Families of rows that turns and mirrors carry onto each other, the same ones carrying the whole set onto itself: the rest of each named row's family, in list order:
3 families of 5 rows:
G: [-1.15  1.76  0.72 -0.15  0.37  2.23 -3.14  0.36  2.63]
J: [ 0.63  0.74  0.25 -0.42  0.00 -0.34  2.52 -1.41 -3.97]
C: [-0.04  2.12  1.14 -0.12  1.62  1.24 -3.73  0.63  0.89]
U: [-1.49  0.80 -0.04 -0.68 -1.68  0.71  3.89 -1.45 -2.13]
V: [-0.84 -0.42 -0.53 -0.25 -2.08  2.05  3.24 -2.58  0.68]
S: [-3.66  1.12 -0.46 -3.39 -2.68 -0.31  1.10 -0.28 -1.51]
Y: [-3.03  3.37  1.37 -0.75  0.16  0.91 -1.78  1.82  0.02]
M: [ 2.26 -0.49 -0.57 -2.52  0.79 -0.69 -2.64 -1.61 -2.03]
T: [-1.29  3.03  1.45 -0.47  1.44  0.51 -2.95  1.53 -0.79]
K: [ 2.73 -0.48 -0.10  0.05  0.68  0.51  1.12 -2.58 -2.32]
Q: [-3.03  2.56  0.94 -0.48 -0.42  1.97 -1.83  1.01  2.14]
A: [ 1.29 -1.61 -1.32 -2.30 -0.89  1.16 -2.14 -2.64  1.74]
E: [-2.35 -0.59 -1.21 -2.85 -2.97  1.40  0.23 -1.80  2.17]
Z: [-0.82  1.10 -0.10 -3.20 -0.34 -1.66 -0.62 -0.19 -4.06]
B: [ 1.93 -1.19 -0.64  0.20 -0.63  1.92  1.54 -3.21  0.49]

Which other rows belong to the same family as B? J, U, V, K
Which other rows belong to the same family as E? S, M, A, Z
Which other rows belong to the same family as C? G, Y, T, Q

Families of rows that turns and mirrors carry onto each other, the same ones carrying the whole set onto itself: the rest of each named row's family, in list order:
6 families of 6 rows:
Fetu: [ 0.26  1.67 -1.79 -0.36 -1.68  3.23  0.26  2.57 -0.63 -2.13  0.17]
mosim: [ 0.91 -2.51 -3.70  3.68 -0.03  1.95  0.41 -2.24 -1.70  2.25 -0.53]
gera: [ 0.15 -1.84 -4.91  2.26  1.76  1.67  1.79  1.95 -0.34  2.14 -0.29]
Vipo: [-1.02 -0.27  0.99 -1.23 -3.37  3.49  0.94  2.76 -3.14  0.46 -0.26]
kibiz: [ 0.80  0.89  0.51  2.00 -4.43  1.16  0.89  1.55 -2.66 -0.89 -0.14]
biz: [-1.40 -0.98  0.17 -0.20 -4.09  1.37  2.29  1.18 -1.75 -0.25  0.81]
Gova: [-0.69 -1.40  1.31  0.27 -0.50  3.77  0.24 -1.28 -1.52 -2.43  0.68]
zovo: [ 1.72 -1.15 -2.61  1.53 -0.60 -0.55 -0.34  1.07 -2.82  5.03 -1.65]
Moden: [ 0.60 -1.30  0.99  0.08 -3.21  3.85  2.85  2.83 -2.89 -0.10  0.94]
riti: [ 1.99  0.59  1.53  0.06 -1.37  1.32 -1.91  3.14 -4.03  1.36 -1.28]
daku: [ 1.74  0.20  1.71  1.91 -0.88  2.99 -1.06 -0.18 -2.76 -2.68 -0.51]
kalad: [ 0.89 -2.46 -4.26  1.52  3.54  2.10  0.74  1.75 -1.05  1.18 -0.70]
kudot: [ 0.91 -2.56 -4.44  0.51  2.43  0.95  1.37  3.15 -1.68  2.33 -0.80]
vufu: [ 2.33 -0.79  1.56 -0.54 -1.88  0.90 -0.64  2.75 -4.77 -1.07 -1.03]
Rovu: [-0.29 -0.88  2.02 -1.74 -0.92  4.60 -0.36  1.93 -3.60 -0.62 -0.53]
Zan: [ 2.72 -2.49 -4.16 -0.13 -0.74  0.02  3.26 -0.72 -1.04  1.88 -2.00]
Samer: [-1.08  0.11  1.11  0.25 -2.39  5.15  0.47  0.92 -1.87 -0.68 -0.06]
Vivab: [ 3.52 -3.30 -3.18 -1.19  1.33  0.41  1.99 -0.84 -2.11  1.29 -2.52]
Menir: [ 1.38 -3.17 -3.85  1.41 -1.41 -0.40  1.00  0.60 -3.58  3.88 -1.13]
rir: [ 1.66  1.19  1.74  1.90 -0.39  3.28 -2.42  0.60 -2.32 -0.20 -0.78]
pufu: [ 2.85 -2.44 -3.60  0.56  0.94  1.47  2.29 -2.41 -0.42  0.73 -2.09]
bovaf: [ 0.86  1.97  0.61  2.29 -3.38  1.84 -0.76  1.86 -1.92  1.31 -0.55]
riz: [ 2.53 -1.82 -1.65  1.34  2.29  1.11 -2.11 -0.31 -2.94  3.36 -1.79]
Lun: [ 1.74 -2.77 -2.59 -0.37  2.19 -0.53  1.85  0.04 -2.15  2.39 -3.43]
nena: [ 1.70 -5.12 -1.60 -0.52  2.09  1.06  0.30 -0.05 -2.77  0.38 -3.50]
Gege: [ 0.14 -3.57 -2.72  2.60  0.19  2.15  1.73 -2.08  0.18  0.08 -2.45]
veti: [ 1.17 -2.23 -2.56  1.33  2.57  0.74  1.70 -1.80 -0.60  1.47 -3.04]
Ropeg: [ 0.64 -1.83 -3.35  1.35  0.46 -0.59  3.06 -0.53 -0.71  2.75 -2.88]
Vufum: [ 1.16 -0.45 -2.61  3.55  0.28  1.32 -0.83 -1.39 -0.93  3.58 -1.11]
gim: [ 1.05  1.04 -0.99 -1.50  0.07  3.43 -0.78  2.86 -1.59 -2.64 -0.31]
Para: [ 0.39 -2.71  1.48 -2.73 -0.89  1.43  0.36  2.06 -4.22 -0.84 -0.03]
Rizo: [ 0.85 -1.33  1.47  0.95 -1.45  5.18  1.72  1.36 -2.12 -1.25  0.98]
Kubiz: [ 1.44 -2.16  1.88 -0.89 -0.98  4.27  1.58  2.75 -3.70 -0.67  0.54]
pari: [ 0.73  1.09 -1.57 -1.82 -1.54  2.21  0.00  4.14 -2.06 -1.48 -0.39]
sanab: [ 0.29 -3.91 -3.06  0.52 -2.06 -0.61  2.80  1.20 -1.69  2.09 -2.92]
zek: [ 2.31 -4.21 -2.57  1.15  2.19  1.24 -1.09 -0.75 -4.04  2.14 -1.41]

Which other rows belong to the same family as kibiz? mosim, daku, vufu, Menir, zek
Which other rows belong to the same family as Rovu? Vipo, Samer, Lun, veti, Ropeg
Which other rows belong to the same family as gera? Fetu, kalad, kudot, gim, pari
Which other rows belong to the same family as Vivab? Moden, Zan, pufu, Rizo, Kubiz

